In the data rows, the value 128 means zero.
Every row has a hidden score from 0 to 20. What is each row's score? 10 is about the middle. The score is a weighted sum of the row's numbers plus the product of two more (or one squared), each taken from its middle value.
tensor([106, 118, 115, 138, 128, 144, 123, 143, 119, 119, 111, 105, 129, 137,
        118, 140, 191, 102, 137, 152, 143]) -> 6
tensor([153, 156, 122, 097, 121, 121, 132, 082, 122, 123, 156, 128, 109, 097,
        139, 127, 129, 120, 086, 120, 142]) -> 9
tensor([147, 125, 081, 124, 137, 156, 124, 121, 152, 097, 093, 114, 154, 131,
        178, 162, 145, 083, 105, 131, 172]) -> 10
tensor([104, 173, 119, 099, 120, 155, 135, 139, 129, 094, 128, 115, 144, 133,
        122, 132, 127, 173, 121, 151, 099]) -> 6
tensor([096, 172, 134, 144, 213, 115, 116, 139, 116, 149, 065, 134, 135, 143,
        092, 146, 091, 110, 151, 124, 061]) -> 10
tensor([087, 117, 152, 157, 152, 118, 114, 155, 092, 179, 116, 132, 117, 117,
        089, 099, 136, 098, 182, 142, 112]) -> 9
tensor([178, 114, 144, 127, 085, 096, 119, 096, 125, 115, 190, 127, 117, 073,
        145, 112, 140, 151, 089, 123, 183]) -> 12
tensor([171, 058, 152, 179, 128, 082, 108, 136, 183, 130, 145, 150, 140, 138,
        147, 115, 150, 137, 116, 112, 171]) -> 11
tensor([104, 146, 131, 129, 168, 128, 109, 091, 179, 118, 074, 129, 157, 174,
        133, 138, 103, 123, 109, 120, 105]) -> 11
tensor([088, 179, 103, 107, 135, 208, 109, 099, 171, 078, 067, 104, 179, 145,
        144, 144, 082, 123, 142, 141, 108]) -> 10
tensor([116, 115, 148, 155, 132, 106, 139, 148, 142, 148, 124, 147, 120, 153,
        099, 126, 096, 172, 159, 103, 067]) -> 9
tensor([134, 134, 148, 094, 149, 087, 132, 059, 123, 184, 102, 151, 104, 154,
        129, 119, 117, 055, 079, 107, 137]) -> 19
tensor([093, 161, 117, 069, 045, 173, 161, 137, 101, 111, 193, 103, 117, 143,
        129, 105, 151, 175, 124, 153, 121]) -> 16
tensor([159, 091, 132, 119, 128, 101, 145, 119, 161, 145, 134, 156, 123, 179,
        164, 131, 116, 105, 094, 105, 138]) -> 11
tensor([183, 106, 092, 140, 140, 127, 120, 125, 139, 106, 127, 126, 139, 116,
        172, 158, 157, 087, 099, 126, 187]) -> 9
tensor([177, 110, 088, 149, 141, 144, 138, 144, 160, 097, 101, 131, 136, 138,
        173, 168, 114, 092, 118, 102, 146]) -> 10
tensor([134, 132, 078, 125, 142, 176, 127, 123, 155, 092, 078, 109, 163, 138,
        174, 164, 138, 077, 121, 131, 165]) -> 10
tensor([150, 132, 092, 062, 114, 139, 192, 119, 109, 144, 133, 146, 110, 183,
        177, 159, 096, 074, 094, 117, 113]) -> 10
tensor([135, 175, 159, 144, 183, 095, 093, 088, 126, 145, 101, 135, 119, 080,
        100, 117, 073, 148, 109, 105, 105]) -> 15
tensor([134, 139, 136, 112, 109, 121, 129, 124, 115, 102, 171, 115, 121, 096,
        115, 127, 176, 176, 092, 146, 138]) -> 6
tensor([155, 057, 172, 175, 130, 064, 106, 132, 179, 156, 135, 152, 134, 174,
        135, 104, 133, 151, 117, 109, 144]) -> 15
tensor([122, 151, 102, 087, 099, 155, 148, 130, 114, 092, 171, 095, 120, 125,
        137, 135, 193, 138, 092, 160, 144]) -> 2
tensor([144, 148, 125, 093, 090, 130, 139, 110, 114, 091, 191, 113, 119, 100,
        139, 121, 168, 165, 089, 142, 155]) -> 7
tensor([107, 164, 093, 092, 129, 181, 122, 091, 161, 095, 088, 112, 168, 162,
        164, 144, 088, 106, 117, 128, 128]) -> 10
tensor([100, 138, 136, 173, 195, 134, 113, 171, 124, 140, 062, 132, 141, 128,
        092, 147, 093, 111, 184, 115, 074]) -> 12
tensor([172, 117, 092, 133, 140, 143, 120, 112, 146, 109, 106, 123, 133, 115,
        171, 157, 120, 076, 096, 114, 167]) -> 12
tensor([117, 085, 133, 154, 113, 121, 129, 165, 085, 165, 149, 138, 109, 114,
        109, 116, 171, 086, 173, 140, 154]) -> 8
tensor([170, 107, 113, 150, 181, 105, 131, 138, 145, 140, 095, 152, 124, 127,
        146, 161, 091, 076, 120, 092, 122]) -> 17
tensor([070, 130, 151, 138, 118, 174, 083, 119, 178, 112, 093, 120, 180, 160,
        120, 102, 099, 162, 161, 152, 106]) -> 10
tensor([155, 085, 153, 184, 155, 080, 093, 128, 138, 124, 125, 127, 134, 102,
        113, 128, 169, 137, 123, 123, 142]) -> 11
tensor([092, 122, 156, 114, 096, 113, 110, 116, 096, 178, 148, 124, 106, 141,
        103, 081, 168, 107, 139, 148, 140]) -> 9
tensor([096, 196, 093, 060, 105, 180, 185, 123, 075, 118, 144, 113, 093, 110,
        121, 138, 134, 126, 124, 133, 100]) -> 5
tensor([113, 163, 079, 077, 107, 212, 134, 100, 156, 078, 101, 113, 184, 146,
        192, 148, 097, 093, 110, 155, 155]) -> 10
tensor([141, 138, 089, 110, 131, 153, 135, 113, 131, 096, 124, 109, 131, 124,
        159, 151, 173, 087, 088, 134, 169]) -> 8
tensor([095, 085, 145, 167, 133, 126, 114, 152, 100, 167, 129, 131, 118, 127,
        098, 112, 175, 098, 179, 144, 140]) -> 7
tensor([137, 104, 157, 137, 087, 106, 113, 100, 130, 156, 173, 143, 119, 105,
        124, 093, 131, 145, 125, 118, 151]) -> 9
tensor([153, 087, 138, 150, 152, 097, 113, 116, 188, 139, 112, 149, 142, 191,
        159, 120, 125, 119, 092, 088, 145]) -> 11
tensor([104, 131, 112, 146, 143, 159, 122, 151, 120, 119, 094, 117, 136, 114,
        117, 152, 143, 098, 165, 141, 117]) -> 10
tensor([110, 169, 077, 088, 093, 221, 132, 124, 173, 059, 095, 102, 187, 154,
        177, 155, 097, 124, 121, 151, 132]) -> 8
tensor([195, 092, 096, 134, 131, 131, 143, 136, 176, 106, 118, 142, 138, 159,
        191, 170, 120, 088, 087, 094, 171]) -> 10
tensor([188, 079, 122, 157, 127, 101, 113, 132, 142, 108, 154, 131, 128, 104,
        155, 138, 167, 119, 099, 128, 190]) -> 10
tensor([174, 135, 133, 105, 094, 110, 135, 099, 122, 113, 193, 128, 105, 081,
        147, 126, 142, 144, 087, 121, 164]) -> 9
tensor([097, 218, 088, 060, 126, 189, 169, 132, 067, 107, 131, 101, 111, 106,
        124, 140, 100, 128, 139, 142, 091]) -> 8
tensor([135, 095, 156, 161, 154, 084, 129, 139, 157, 149, 114, 152, 130, 176,
        108, 126, 110, 158, 140, 094, 095]) -> 11
tensor([156, 148, 122, 110, 125, 116, 130, 089, 125, 143, 133, 139, 100, 084,
        145, 138, 101, 096, 101, 093, 147]) -> 16
tensor([134, 176, 133, 128, 171, 127, 108, 114, 148, 116, 090, 129, 133, 110,
        111, 133, 061, 170, 124, 107, 085]) -> 12
tensor([089, 181, 120, 102, 146, 154, 126, 130, 123, 103, 113, 113, 147, 143,
        110, 130, 119, 165, 115, 149, 091]) -> 5
tensor([154, 125, 129, 133, 104, 121, 140, 115, 133, 126, 149, 138, 105, 098,
        128, 132, 101, 148, 130, 103, 126]) -> 11
tensor([090, 179, 112, 075, 066, 182, 147, 147, 107, 091, 180, 100, 136, 135,
        122, 096, 140, 197, 143, 166, 108]) -> 19
tensor([165, 103, 128, 127, 148, 109, 143, 168, 082, 167, 147, 161, 125, 125,
        141, 121, 070, 100, 146, 140, 130]) -> 14
tensor([089, 165, 125, 078, 076, 153, 152, 125, 088, 122, 169, 105, 096, 124,
        102, 107, 162, 158, 134, 150, 114]) -> 7
tensor([141, 085, 146, 160, 110, 108, 108, 130, 198, 105, 125, 127, 152, 162,
        131, 134, 148, 175, 119, 117, 121]) -> 8
tensor([136, 073, 157, 175, 132, 085, 099, 121, 196, 131, 111, 139, 150, 171,
        133, 132, 143, 148, 117, 110, 125]) -> 9
tensor([109, 143, 160, 140, 118, 115, 113, 119, 108, 139, 143, 126, 110, 080,
        085, 103, 131, 176, 143, 129, 110]) -> 9
tensor([140, 074, 156, 137, 116, 077, 113, 111, 187, 145, 151, 145, 129, 194,
        150, 109, 162, 127, 078, 109, 159]) -> 9
tensor([106, 155, 119, 101, 096, 147, 157, 131, 089, 122, 150, 110, 100, 090,
        103, 132, 152, 139, 138, 142, 114]) -> 7
tensor([123, 123, 171, 160, 141, 091, 092, 109, 131, 151, 127, 134, 119, 092,
        084, 103, 119, 159, 140, 117, 129]) -> 13
tensor([123, 148, 078, 118, 138, 198, 130, 134, 152, 069, 072, 101, 171, 135,
        167, 176, 120, 093, 133, 147, 141]) -> 10
tensor([124, 148, 172, 133, 135, 111, 082, 106, 136, 131, 161, 130, 149, 103,
        107, 058, 116, 182, 110, 148, 167]) -> 14
tensor([165, 073, 152, 177, 124, 091, 101, 128, 178, 125, 133, 144, 141, 134,
        143, 125, 141, 146, 119, 107, 163]) -> 11
tensor([116, 153, 074, 097, 126, 177, 146, 136, 110, 093, 118, 099, 135, 132,
        147, 160, 172, 084, 118, 147, 142]) -> 5
tensor([109, 096, 154, 189, 155, 118, 105, 146, 139, 129, 086, 125, 131, 117,
        088, 144, 144, 128, 180, 128, 100]) -> 13
tensor([124, 168, 095, 084, 099, 154, 161, 109, 107, 112, 155, 117, 101, 098,
        139, 138, 139, 129, 100, 124, 124]) -> 6
tensor([089, 111, 153, 139, 140, 116, 109, 135, 086, 177, 127, 125, 105, 132,
        098, 087, 154, 094, 156, 141, 132]) -> 11
tensor([146, 124, 078, 130, 139, 159, 133, 122, 147, 097, 086, 122, 145, 123,
        175, 163, 130, 068, 116, 118, 166]) -> 13
tensor([181, 091, 104, 136, 130, 113, 144, 164, 153, 111, 147, 147, 136, 150,
        172, 148, 123, 128, 107, 113, 153]) -> 9
tensor([114, 144, 127, 161, 191, 132, 126, 191, 083, 152, 097, 132, 131, 106,
        096, 111, 084, 112, 186, 153, 096]) -> 12
tensor([110, 101, 139, 170, 133, 125, 131, 162, 098, 149, 118, 133, 112, 104,
        089, 131, 161, 119, 185, 134, 112]) -> 8
tensor([106, 149, 153, 159, 190, 121, 137, 169, 110, 151, 093, 150, 125, 121,
        075, 136, 057, 163, 187, 104, 038]) -> 10
tensor([103, 132, 135, 129, 112, 123, 144, 126, 084, 152, 141, 132, 086, 085,
        086, 125, 147, 136, 152, 128, 102]) -> 11
tensor([113, 150, 127, 123, 160, 135, 106, 088, 171, 118, 079, 126, 158, 177,
        143, 143, 102, 117, 107, 114, 107]) -> 9
tensor([104, 100, 172, 113, 091, 095, 095, 104, 106, 193, 162, 129, 103, 159,
        116, 060, 184, 092, 128, 148, 172]) -> 14
tensor([117, 152, 152, 174, 188, 135, 118, 184, 101, 137, 102, 139, 145, 099,
        087, 113, 063, 162, 190, 134, 090]) -> 15
tensor([111, 143, 091, 136, 155, 178, 134, 153, 127, 098, 073, 114, 149, 122,
        136, 172, 118, 088, 160, 139, 122]) -> 12
tensor([096, 101, 160, 126, 110, 145, 106, 116, 161, 141, 122, 128, 163, 189,
        136, 094, 116, 128, 141, 148, 123]) -> 19
tensor([111, 161, 066, 100, 143, 182, 158, 147, 111, 094, 092, 103, 138, 145,
        153, 175, 139, 067, 133, 149, 123]) -> 7
tensor([131, 128, 134, 094, 156, 103, 129, 072, 161, 146, 102, 144, 134, 194,
        151, 131, 113, 084, 067, 101, 130]) -> 13
tensor([114, 155, 079, 109, 124, 205, 129, 125, 161, 068, 070, 100, 180, 135,
        167, 173, 103, 120, 126, 149, 128]) -> 9
tensor([182, 113, 129, 131, 115, 107, 129, 132, 128, 110, 170, 133, 128, 098,
        160, 128, 125, 146, 103, 116, 174]) -> 14
tensor([097, 186, 093, 059, 094, 175, 150, 117, 100, 106, 142, 095, 121, 147,
        134, 130, 164, 118, 114, 149, 125]) -> 5
tensor([164, 123, 090, 113, 133, 156, 128, 123, 169, 105, 108, 131, 151, 161,
        189, 162, 113, 092, 100, 109, 154]) -> 8
tensor([150, 150, 099, 118, 129, 145, 129, 097, 136, 125, 105, 124, 122, 112,
        153, 146, 112, 090, 102, 115, 144]) -> 10
tensor([153, 128, 129, 107, 087, 111, 155, 113, 093, 130, 185, 129, 092, 073,
        129, 123, 153, 150, 107, 130, 149]) -> 8
tensor([090, 181, 137, 126, 146, 145, 138, 126, 089, 136, 112, 125, 100, 071,
        072, 125, 100, 153, 167, 124, 073]) -> 11
tensor([161, 054, 152, 175, 137, 075, 103, 133, 200, 134, 122, 150, 140, 175,
        148, 124, 142, 133, 105, 101, 145]) -> 11
tensor([126, 155, 085, 076, 107, 181, 143, 091, 163, 104, 105, 119, 158, 162,
        191, 148, 102, 086, 103, 131, 152]) -> 10
tensor([168, 138, 168, 133, 129, 074, 095, 095, 127, 137, 162, 133, 120, 090,
        122, 087, 123, 167, 074, 131, 177]) -> 12
tensor([145, 075, 159, 150, 131, 074, 119, 113, 179, 156, 136, 155, 132, 188,
        148, 116, 136, 126, 095, 108, 136]) -> 10
tensor([078, 145, 148, 132, 127, 163, 093, 128, 140, 128, 092, 126, 167, 138,
        117, 103, 067, 135, 175, 146, 100]) -> 15
tensor([088, 154, 143, 107, 098, 122, 141, 116, 081, 146, 147, 119, 092, 103,
        080, 116, 149, 160, 150, 133, 099]) -> 8
tensor([145, 084, 154, 151, 137, 099, 109, 119, 203, 138, 131, 146, 149, 192,
        156, 113, 125, 129, 103, 100, 148]) -> 13
tensor([084, 155, 169, 115, 118, 116, 104, 099, 116, 159, 153, 119, 119, 125,
        096, 071, 141, 153, 126, 138, 135]) -> 11
tensor([117, 162, 108, 094, 114, 162, 143, 157, 073, 127, 159, 123, 136, 110,
        127, 102, 101, 132, 151, 178, 136]) -> 14
tensor([089, 140, 138, 162, 178, 140, 103, 143, 142, 128, 063, 127, 150, 136,
        097, 139, 097, 130, 168, 128, 085]) -> 12
tensor([130, 140, 070, 121, 130, 183, 129, 131, 156, 076, 084, 103, 164, 130,
        168, 172, 134, 104, 127, 138, 152]) -> 9
tensor([108, 167, 075, 108, 135, 211, 130, 131, 163, 061, 072, 102, 181, 142,
        164, 173, 099, 109, 134, 147, 127]) -> 9
tensor([081, 137, 165, 137, 117, 119, 120, 120, 099, 160, 134, 124, 108, 102,
        077, 095, 137, 145, 158, 137, 106]) -> 9
tensor([108, 152, 147, 117, 119, 112, 146, 120, 086, 141, 153, 129, 091, 089,
        077, 118, 138, 169, 143, 122, 089]) -> 8
tensor([199, 103, 113, 143, 121, 116, 138, 128, 160, 103, 140, 141, 130, 121,
        174, 153, 128, 120, 091, 108, 176]) -> 10
tensor([146, 131, 124, 109, 100, 122, 138, 111, 120, 093, 173, 115, 122, 088,
        137, 132, 176, 151, 096, 142, 155]) -> 8
tensor([111, 138, 142, 169, 179, 126, 141, 188, 094, 144, 090, 139, 124, 125,
        077, 145, 087, 152, 183, 124, 057]) -> 8
tensor([177, 139, 127, 117, 112, 108, 134, 091, 126, 127, 159, 135, 105, 079,
        146, 131, 118, 111, 088, 109, 164]) -> 12
tensor([089, 150, 139, 146, 172, 147, 117, 157, 115, 128, 083, 126, 147, 134,
        093, 134, 099, 129, 177, 135, 076]) -> 10
tensor([124, 112, 154, 118, 139, 088, 117, 084, 169, 151, 122, 149, 132, 194,
        140, 116, 123, 123, 081, 099, 124]) -> 10
tensor([128, 131, 095, 120, 107, 179, 119, 136, 158, 084, 107, 117, 168, 134,
        171, 150, 110, 126, 135, 141, 149]) -> 10
tensor([134, 088, 171, 169, 109, 087, 099, 125, 163, 146, 150, 141, 133, 132,
        111, 102, 123, 167, 144, 115, 120]) -> 11
tensor([154, 150, 130, 132, 153, 111, 120, 097, 161, 122, 108, 141, 125, 104,
        137, 141, 071, 135, 098, 092, 123]) -> 16
tensor([109, 138, 136, 122, 097, 123, 144, 115, 085, 139, 153, 129, 093, 080,
        091, 125, 143, 154, 143, 123, 108]) -> 10
tensor([100, 172, 157, 151, 172, 128, 130, 142, 110, 140, 100, 145, 122, 102,
        061, 121, 045, 205, 177, 104, 033]) -> 10
tensor([126, 111, 170, 155, 124, 092, 109, 101, 124, 148, 143, 141, 115, 084,
        092, 106, 129, 159, 125, 116, 127]) -> 14
tensor([185, 099, 088, 120, 125, 143, 155, 147, 148, 119, 132, 148, 145, 149,
        187, 157, 103, 088, 115, 116, 149]) -> 9
tensor([120, 101, 148, 185, 154, 098, 106, 131, 135, 137, 101, 127, 127, 102,
        086, 136, 154, 144, 160, 123, 103]) -> 13
tensor([124, 165, 125, 073, 087, 147, 148, 137, 119, 085, 195, 105, 133, 121,
        127, 112, 161, 207, 097, 148, 130]) -> 8
tensor([093, 114, 141, 151, 163, 121, 109, 161, 083, 181, 113, 131, 120, 137,
        099, 100, 127, 085, 176, 137, 123]) -> 11
tensor([180, 120, 134, 119, 092, 105, 129, 106, 129, 108, 177, 131, 115, 077,
        153, 126, 147, 144, 085, 127, 174]) -> 11
tensor([095, 144, 109, 078, 089, 145, 146, 127, 082, 134, 161, 099, 111, 144,
        126, 112, 195, 108, 117, 161, 145]) -> 6
tensor([177, 136, 102, 122, 114, 138, 142, 107, 143, 113, 134, 134, 119, 098,
        167, 155, 105, 098, 103, 102, 149]) -> 10
tensor([133, 142, 071, 117, 141, 157, 128, 111, 137, 101, 092, 108, 142, 130,
        163, 161, 155, 075, 110, 130, 163]) -> 9
tensor([088, 127, 154, 160, 137, 123, 125, 139, 100, 152, 115, 132, 106, 088,
        067, 122, 132, 149, 185, 131, 083]) -> 11
tensor([124, 121, 098, 080, 087, 139, 146, 130, 081, 132, 176, 105, 109, 148,
        150, 123, 222, 077, 099, 163, 173]) -> 4
tensor([090, 161, 122, 114, 110, 148, 148, 122, 085, 137, 143, 115, 099, 087,
        087, 125, 132, 135, 156, 139, 095]) -> 7
tensor([113, 114, 142, 166, 139, 130, 133, 190, 091, 142, 130, 136, 115, 095,
        088, 133, 119, 146, 194, 138, 101]) -> 9
tensor([154, 132, 095, 119, 170, 129, 166, 164, 136, 119, 098, 141, 126, 170,
        143, 173, 094, 119, 126, 110, 088]) -> 8
tensor([101, 078, 150, 145, 124, 108, 107, 135, 103, 181, 128, 124, 113, 162,
        117, 094, 180, 077, 159, 150, 155]) -> 12
tensor([150, 129, 104, 097, 158, 125, 175, 156, 109, 140, 111, 152, 112, 169,
        151, 170, 073, 100, 126, 116, 094]) -> 10
tensor([088, 143, 127, 140, 127, 159, 116, 141, 146, 099, 113, 114, 155, 133,
        107, 125, 113, 164, 169, 146, 104]) -> 9
